(in the rows, 128 means zero)
A single turn carries every row of the set below to another of its rows. Some are shown first; where does it send the rows asked next?
fafa: 126  129  82  137  67  129  142  106  90  148  140  143
deki: 128  120  147  134  110  142  152  104  138  151  160  138
gefip: 129  134  130  167  116  149  132  108  87  136  149  128
malu: 106  139  125  142  104  107  156  159  146  120  128  149
zak: 124  146  75  136  76  115  146  127  98  147  124  137
kazol: 122  151  121  136  93  100  147  164  137  120  135  149
gipu: 115  114  147  137  116  141  154  108  130  147  158  128
gof: 133  130  143  142  105  130  156  144  143  111  139  171
das: 114  158  115  138  102  110  146  170  132  124  143  152
keru: 115  125  125  156  125  163  146  123  105  119  158  168
kupuz: 114  134  135  145  120  144  154  154  132  114  149  170
sovi: 120  147  73  136  78  117  146  128  95  147  126  136
tokef: 118  129  79  139  73  133  142  110  85  148  142  140
Natid: 121  144  75  136  77  115  146  128  95  146  124  134
vun: 136  121  123  127  79  147  144  87  125  150  152  152
Fali: 122  100  142  156  109  136  154  112  109  104  136  144
fogis: 119  124  83  138  68  128  143  107  85  144  138  135
nagi: 110  148  120  139  101  103  149  170  128  118  136  141
Mus: 149  123  136  148  100  144  145  107  129  118  146  177
gurab: 112  143  80  149  79  111  153  144  94  139  124  129
tasev: 148  127  139  164  100  134  135  98  100  132  138  128
gutop: 105  124  112  134  103  166  144  104  104  151  165  144
beve: 150  144  130  162  106  149  127  101  102  143  151  146
Goru: 113  147  122  139  102  112  153  158  151  126  133  161
Lavu: 110  99  128  134  90  141  152  95  106  137  144  121
ful: 114  118  145  146  114  130  160  150  130  104  136  154
paze: 116  123  141  136  119  149  151  110  131  153  167  138
bog: 122  157  75  146  77  120  147  143  101  149  133  147
Kogo: 131  146  84  144  66  105  150  136  107  142  121  139
novu: 101  146  119  142  111  117  154  164  143  125  136  155

Natid goes to -> sovi
fogis goes to -> tokef
Kogo goes to -> gurab
And these:
Mus goes to -> Fali
vun goes to -> Lavu
nagi goes to -> das
tasev goes to -> gefip
malu goes to -> novu
kupuz goes to -> gof
deki goes to -> gipu

A single turn carries every row of the set below to another of its rows. Some are shown first; where does it send the rows asked next?
Keto: 161  119  112  107  113  106  93  98  125  135  119  111  145  113  146  145  102  122  146  100  115  145  146  136  122
kon: 142  130  107  96  133  108  122  177  116  169  111  142  150  124  134  89  127  143  101  145  109  116  131  119  117
puged: 138  135  127  112  147  98  125  129  144  155  110  138  136  134  165  144  131  150  134  167  121  146  123  104  156
nifol: 164  133  128  121  125  114  149  101  155  128  126  124  130  107  130  102  140  137  132  149  117  156  100  108  100
muvid: 137  137  117  104  135  105  112  107  112  124  125  119  106  139  128  121  122  87  93  145  115  141  181  113  103
bagek: 134  127  107  97  141  101  118  167  126  180  117  147  147  120  142  90  121  148  116  141  114  127  136  108  130
gol: 148  128  116  104  134  92  166  140  138  131  128  117  142  120  146  139  129  154  147  85  121  142  139  100  100
rasam: 133  146  121  110  142  100  150  120  140  147  96  141  132  137  150  131  135  171  119  157  105  131  108  105  136
vezaf: 142  131  105  114  123  140  134  144  114  110  105  146  138  132  117  138  137  153  93  165  117  113  123  119  134
Pegi: 155  144  115  120  149  103  141  94  157  129  122  115  121  129  142  107  157  110  114  136  109  161  116  95  143
Fasiv: 138  134  98  105  148  112  110  168  119  177  121  145  145  121  144  91  125  140  109  141  114  128  144  106  140
vudi: 160  107  128  109  127  94  116  113  152  120  130  115  127  120  140  118  137  94  130  161  118  165  123  113  136
mema: 133  154  99  114  141  90  126  80  132  155  120  116  118  137  124  111  126  114  116  138  119  151  159  88  96
zir: 154  129  111  104  130  112  173  150  122  113  128  120  141  129  138  140  134  147  125  79  112  126  143  110  96
pulom: 158  142  114  109  133  129  105  105  116  118  114  115  131  124  148  145  127  113  107  81  108  130  164  138  138
Zul: 154  135  117  123  139  147  162  100  141  106  129  140  117  116  122  98  150  134  97  129  114  137  120  110  117
sofak: 147  126  137  104  131  130  130  113  117  132  135  129  121  134  128  122  121  99  100  152  129  131  170  127  69
Buv: 134  132  107  94  145  110  130  168  125  179  115  147  146  131  141  88  129  145  100  135  109  117  134  111  127
numat: 146  137  119  114  127  130  155  132  125  136  102  145  146  139  137  133  134  168  109  163  110  118  100  118  113
Fotub: 173  141  101  127  129  108  127  121  98  169  132  118  133  105  134  146  121  98  127  143  113  151  162  128  157
zegat: 144  138  100  102  139  117  114  179  110  167  115  140  149  127  133  93  132  134  95  140  112  118  139  115  129
kog: 150  109  119  110  142  129  129  115  139  99  134  129  113  132  133  114  145  89  95  143  114  147  145  112  152
Masu: 148  137  124  93  130  130  138  96  134  133  105  121  141  121  130  139  148  133  103  72  125  113  150  131  117
suk: 132  129  117  112  142  109  105  140  133  132  112  137  129  126  146  147  133  136  118  172  127  141  144  104  173
Teb: 151  137  115  113  137  100  109  98  126  153  132  110  128  145  141  124  117  89  125  154  122  156  161  107  94
Besar: 158  120  94  111  128  112  134  160  112  102  140  111  144  127  132  151  130  117  128  94  122  139  165  108  128
zim: 150  114  123  93  112  107  126  90  145  149  110  117  154  111  126  139  122  141  141  92  130  129  134  130  101
tibaz: 151  137  100  119  131  87  144  98  118  182  126  129  125  96  127  132  114  128  138  133  114  152  156  110  155
Mub: 143  133  100  105  135  110  103  177  114  170  121  141  149  115  133  93  122  137  110  148  115  126  142  113  132
Nugi: 169  127  132  98  115  122  171  135  98  152  116  129  135  115  119  140  138  106  90  134  109  113  149  149  115
guz: 129  142  123  104  135  122  146  95  124  133  122  134  112  126  111  109  131  126  94  133  127  126  168  107  74
guzup: 155  121  99  111  132  94  126  152  128  120  141  107  146  120  141  152  126  123  151  97  128  155  162  98  132
vodol: 160  98  133  111  118  139  137  121  137  97  138  139  121  108  120  108  128  117  111  156  121  141  127  128  108
mok: 162  119  104  107  118  116  150  163  111  98  135  116  144  126  129  147  126  131  125  93  116  129  150  117  100
kugak: 146  124  130  93  119  101  189  113  115  164  108  142  126  102  112  128  131  138  103  122  109  113  144  133  114
suner: 170  139  111  111  110  105  134  138  89  140  116  118  124  103  115  144  130  95  99  143  104  131  162  141  142
Zodam: 162  125  140  94  106  121  110  117  122  119  110  114  141  104  135  146  124  126  123  97  125  125  147  152  98
Rer: 146  130  97  106  138  115  120  77  136  148  113  118  144  134  141  139  127  129  125  73  116  135  149  117  140
gobel: 143  142  120  112  135  118  144  84  136  163  131  127  133  133  124  111  126  126  123  142  134  141  149  103  65
Bov: 149  126  119  107  136  105  181  95  129  194  125  140  135  108  131  130  123  139  131  125  118  135  144  120  128
vadev: 146  121  113  115  128  139  111  152  118  120  118  142  143  128  130  150  133  133  108  177  132  128  140  119  153
guto: 146  129  105  107  144  90  149  138  140  135  136  114  142  122  150  145  132  140  151  85  126  153  153  90  128

mok goes to -> Besar
kon goes to -> zegat
And these:
kog goes to -> vudi
zim goes to -> Masu
sofak goes to -> muvid
suk goes to -> puged
suner goes to -> Fotub

A single turn carries every row of the set below to another of its rows. Some are shown first; where does it send the rows asked next?
ligi: 124  147  128  114  108  126  128  112  131  136  126  183  128  122  135  127
pura: 113  151  130  107  145  114  146  122  132  154  129  125  146  161  109  123
Kas: 122  119  137  122  157  130  84  124  135  114  121  118  125  116  114  84
zinu: 126  131  145  125  161  127  93  128  128  117  125  115  131  112  114  78
soz: 100  141  131  114  162  122  122  129  126  119  108  175  138  130  108  125
Sudi: 111  150  152  109  129  132  131  109  130  149  151  129  144  174  120  119
Muz: 144  101  129  115  143  157  116  145  128  97  149  117  133  141  142  143
ratu: 144  101  131  123  127  163  113  136  129  118  143  108  121  140  139  155
Vub: 130  121  136  124  153  139  102  121  134  110  120  112  138  111  115  79
piner: 128  138  140  145  117  124  118  157  141  154  118  130  88  119  141  117
magif: 125  121  136  112  150  123  101  135  126  104  120  114  133  121  120  73
reve: 126  122  137  131  156  134  95  124  132  107  129  116  127  108  123  78
Peped: 117  133  151  136  132  132  140  105  107  97  143  152  149  130  133  148
delar: 133  136  148  136  113  121  112  148  138  157  126  123  84  116  134  125
Fubi: 89  149  154  121  146  124  142  119  133  135  144  113  148  154  110  131
mave: 105  140  125  131  148  113  130  122  127  104  115  172  147  118  124  122
panom: 125  145  140  112  100  138  130  104  126  138  120  171  131  129  132  139
vapev: 138  95  117  128  139  161  114  136  132  115  148  124  112  150  144  139
fotu: 133  137  147  120  152  122  95  147  134  109  115  123  138  111  126  79
roluk: 128  93  126  117  133  152  127  147  125  105  147  114  117  153  140  143
Kiru: 124  151  143  95  116  135  126  108  121  143  139  172  118  121  122  135
teko: 141  123  141  133  160  127  96  132  121  104  119  108  142  119  121  89
zan: 115  133  144  134  127  133  135  110  116  99  155  167  139  128  142  144
leg: 127  142  148  136  117  129  116  159  139  163  120  131  90  128  136  128
Zeve: 122  138  153  126  100  123  119  159  138  149  119  126  94  128  141  111
Zom: 134  139  150  124  104  137  115  167  147  148  120  135  101  125  146  132
tuf: 110  143  134  131  143  113  131  119  123  115  96  169  152  128  118  121
kolad: 139  93  125  133  147  148  111  140  126  114  148  122  113  156  136  146
Netol: 88  164  145  126  138  128  143  121  129  134  139  112  148  133  111  133
Rodu: 114  138  159  133  149  128  137  122  102  105  157  162  131  136  129  146
kila: 103  155  146  116  126  148  120  108  126  137  147  135  153  171  122  114
tozis: 132  141  150  137  111  132  102  156  143  156  101  127  105  128  136  117
Zorib: 137  144  154  146  109  127  123  153  139  156  117  126  97  121  137  113
Zugaf: 136  95  125  134  136  165  124  142  134  115  141  121  122  156  138  147
vir: 125  158  117  117  139  121  148  128  118  151  129  131  147  165  116  129
tevep: 137  97  124  121  149  160  114  137  126  117  152  119  121  153  134  146

Sudi goes to -> Fubi
Peped goes to -> tuf
ratu goes to -> teko
And these:
Zom goes to -> Muz
Rodu goes to -> soz
kila goes to -> Netol
Kas goes to -> delar
reve goes to -> piner
leg goes to -> tevep
magif goes to -> Zeve
zan goes to -> mave
Zugaf goes to -> Vub

A single turn carries every row of the set below to another of its rows. Some are shown first; where does it send the rows asked next?
nagup: 117  129  155  157  129  158  113  126  145  98  118  123  159
laleb: 129  128  191  130  115  136  112  145  125  93  128  95  146
Vetub: 118  134  156  105  94  97  105  137  74  106  108  124  142
Timod: 130  145  182  112  117  159  111  153  132  101  135  118  139
gos: 145  173  118  145  115  138  97  152  105  106  107  126  150
gufun: 93  134  153  102  108  104  109  147  73  85  106  130  145
Zor: 79  133  121  147  123  108  97  156  104  97  102  112  134
Gopuv: 97  136  123  158  129  108  90  141  98  113  90  121  144
vib: 110  147  174  122  102  172  110  168  118  100  114  106  156
Limoz: 76  147  119  128  92  132  115  160  100  107  93  130  139
mamed: 121  133  186  119  128  143  105  151  130  95  138  103  137
serun: 86  122  168  117  130  160  118  130  130  93  123  139  152
gal: 139  147  183  122  100  159  117  151  129  101  124  113  150
ret: 92  145  110  139  91  129  106  145  104  124  93  137  141
Popop: 97  126  149  107  99  96  114  136  80  89  116  118  143
betuv: 145  148  154  144  131  95  113  126  110  100  98  139  137
betuk: 133  141  122  134  86  104  113  133  118  105  133  113  130
mita: 146  166  115  146  109  126  96  152  118  106  119  123  137
gon: 140  160  147  119  105  118  123  133  108  103  99  166  138
guf: 104  135  167  129  144  166  111  133  133  96  118  143  155
sigeb: 109  131  156  141  138  160  110  131  149  100  130  130  147
seb: 121  145  138  121  89  116  121  125  102  120  94  161  141
gaz: 126  135  151  140  128  93  104  120  95  109  91  144  144
gomuf: 99  129  181  130  117  150  104  162  114  92  119  88  152
zam: 87  118  170  124  113  158  126  126  123  92  111  135  164
moduz: 111  134  171  139  134  164  117  128  125  94  104  140  171
zub: 116  131  128  122  84  96  113  138  112  99  133  115  125
Ruti: 133  163  119  144  105  128  85  158  96  119  106  113  145
Noz: 128  144  125  123  74  109  104  142  103  120  122  116  132
doguf: 99  133  178  118  127  155  100  164  122  95  131  99  141
nirab: 88  156  119  119  89  139  116  159  102  106  95  148  141
Beni: 108  158  144  118  129  130  98  155  68  90  91  132  163
paman: 109  146  174  111  115  170  106  167  125  100  129  114  143
borot: 92  113  155  143  108  150  122  124  142  98  125  118  154
nug: 96  132  129  157  129  98  100  147  109  99  102  104  133
Kibes: 122  153  148  126  126  115  85  153  67  106  92  121  155
luvoz: 123  168  138  126  133  134  93  160  79  93  92  138  157
Kipe: 132  137  148  147  138  87  104  130  110  94  106  129  132
Lok: 91  118  158  129  123  153  117  129  145  98  134  128  143
vatar: 125  162  145  115  94  130  128  140  102  108  90  164  143

borot goes to -> gomuf
Noz goes to -> Gopuv
sigeb goes to -> mamed
And these:
gon goes to -> mita
gos goes to -> betuv

A single turn carries every row of the set below to another of its rows. Some are shown first; where does it send the rows asked next?
vefa: 146  126  111  143  137  131  130  124  117  125  132  91  115  165  86
Feva: 146  151  165  122  98  134  106  121  108  133  112  142  126  122  127
tudus: 140  144  149  137  105  124  107  117  84  140  113  138  132  105  117
Zisu: 122  144  91  129  146  116  159  131  123  101  131  143  115  116  110
lafi: 120  138  98  122  138  107  164  128  123  111  113  143  109  111  116
pud: 159  120  117  141  129  124  124  119  126  119  143  91  110  161  93
Fefis: 142  146  153  132  104  126  111  116  81  138  116  139  133  110  115
Fige: 148  131  123  136  115  138  126  113  116  119  128  96  104  156  77
fuv: 147  130  105  120  117  107  128  137  155  161  153  107  127  132  127
sata: 144  153  167  123  103  131  106  116  102  134  117  141  125  128  130
vug: 151  129  110  136  127  130  124  108  108  115  133  87  121  155  87
ludol: 127  127  98  138  145  108  160  129  120  104  121  135  111  112  98
fefen: 119  142  94  135  153  109  161  131  124  111  115  130  118  117  112
ril: 118  140  91  129  131  119  165  139  122  107  121  119  109  111  118
Gezo: 133  141  154  111  105  127  115  109  96  130  115  152  147  121  129
nud: 145  132  115  109  119  120  123  130  161  154  152  122  131  137  143
fulet: 146  138  122  122  130  123  125  143  164  162  153  119  129  131  127
Faboz: 119  150  101  130  139  114  161  126  140  106  119  126  109  103  116
dep: 143  131  113  122  139  108  132  140  167  145  153  128  133  127  132
tefe: 127  134  103  114  122  118  127  151  160  153  150  114  132  132  122
Nekes: 145  149  170  128  105  132  110  115  104  132  114  136  123  127  134
nofut: 154  129  110  137  128  132  137  124  112  118  148  99  118  163  83
gen: 149  129  113  142  125  135  124  121  104  113  141  95  114  156  81
gume: 142  147  150  131  98  128  109  114  85  139  117  138  138  109  115
pev: 133  140  154  113  112  123  112  111  95  134  117  153  147  117  132
gavi: 149  140  122  120  125  117  126  147  159  151  160  122  128  142  135
sor: 144  154  166  123  98  134  109  118  105  133  116  143  126  122  131
nev: 118  142  99  124  141  104  160  133  121  104  123  146  123  110  111
butu: 141  137  107  125  137  110  128  145  160  155  147  118  127  142  134
mugo: 131  136  156  113  112  121  111  110  99  136  113  149  149  121  130
Luto: 147  145  110  120  128  108  127  147  161  148  160  127  126  141  124
davun: 137  115  113  127  129  140  139  112  120  116  132  96  117  158  82
bipi: 137  137  150  110  105  128  113  111  97  128  111  151  146  118  133
koru: 147  146  151  130  100  128  110  116  85  137  114  135  141  108  115
godog: 122  144  101  128  136  109  166  121  120  114  117  137  127  95  109
lufo: 140  133  115  126  122  132  138  125  123  113  135  81  123  162  89

butu goes to -> vefa
pud goes to -> ludol
And these:
gen goes to -> nev
Fefis goes to -> pev
tudus goes to -> mugo
gume goes to -> Gezo
bipi goes to -> Feva
lufo goes to -> ril
nud goes to -> Fige
lafi goes to -> fulet
fuv goes to -> davun
nofut goes to -> Zisu

A single turn carries every row of the set below to another of its rows. Some are shown first; where does it send the rows asked next?
koniz: 144  161  135  161  159  115  140  141  146  112  113  108  112  128  162  118  108  131  141  117  134  132  120  180  122
ruve: 116  130  115  109  138  107  119  89  161  137  102  147  125  138  170  133  94  126  179  120  135  133  88  125  122
suges: 162  115  169  96  170  111  129  139  140  146  150  134  150  140  114  128  105  139  132  164  136  139  112  151  124
Kosu: 139  156  132  143  159  112  136  121  141  101  114  125  98  126  159  123  104  136  141  106  129  145  129  192  110
dogo: 164  113  160  110  165  108  129  131  142  133  176  129  143  136  103  120  95  137  126  150  135  141  83  164  122
bimuk: 139  103  128  139  136  127  76  101  158  140  164  142  123  106  138  112  95  106  157  121  128  158  126  142  105
gem: 129  121  123  96  134  124  127  92  150  133  104  146  112  145  149  138  91  125  160  106  150  130  83  111  116
nuga: 138  110  117  142  143  127  86  102  160  144  166  134  130  114  129  108  93  115  151  121  119  148  137  157  92
vebi: 159  118  162  82  148  93  136  101  141  135  162  138  147  123  106  130  101  135  141  150  142  148  89  155  123
nuret: 116  132  125  112  124  118  123  111  147  141  122  138  124  163  156  141  96  103  164  132  157  132  93  107  123
paf: 121  135  129  107  136  133  131  110  143  140  105  128  128  140  156  143  95  112  157  120  142  125  77  103  123
Pum: 118  108  128  114  134  115  113  98  144  139  117  133  127  148  153  130  90  112  163  111  140  127  68  107  116
defus: 147  146  135  139  157  92  123  123  164  112  129  114  107  129  158  126  109  143  137  123  139  149  132  206  121
fasa: 139  94  134  131  138  123  93  106  154  151  175  140  130  111  140  101  84  108  150  122  131  151  131  155  96
tebuf: 131  144  133  161  165  111  109  133  144  105  118  111  108  131  165  123  105  129  143  114  119  143  118  191  114
Nabo: 139  151  139  165  156  89  130  130  137  116  113  112  109  135  156  114  121  125  146  128  123  144  137  170  122
Radus: 175  120  161  94  166  111  146  123  142  129  159  150  131  125  105  118  96  149  130  141  141  144  93  159  124
Tado: 172  121  171  104  162  116  145  134  137  140  149  120  141  125  106  122  99  137  122  148  144  135  91  149  133

Nabo goes to -> suges
vebi goes to -> ruve
And these:
bimuk goes to -> nuga
Radus goes to -> gem
tebuf goes to -> dogo
Tado goes to -> paf

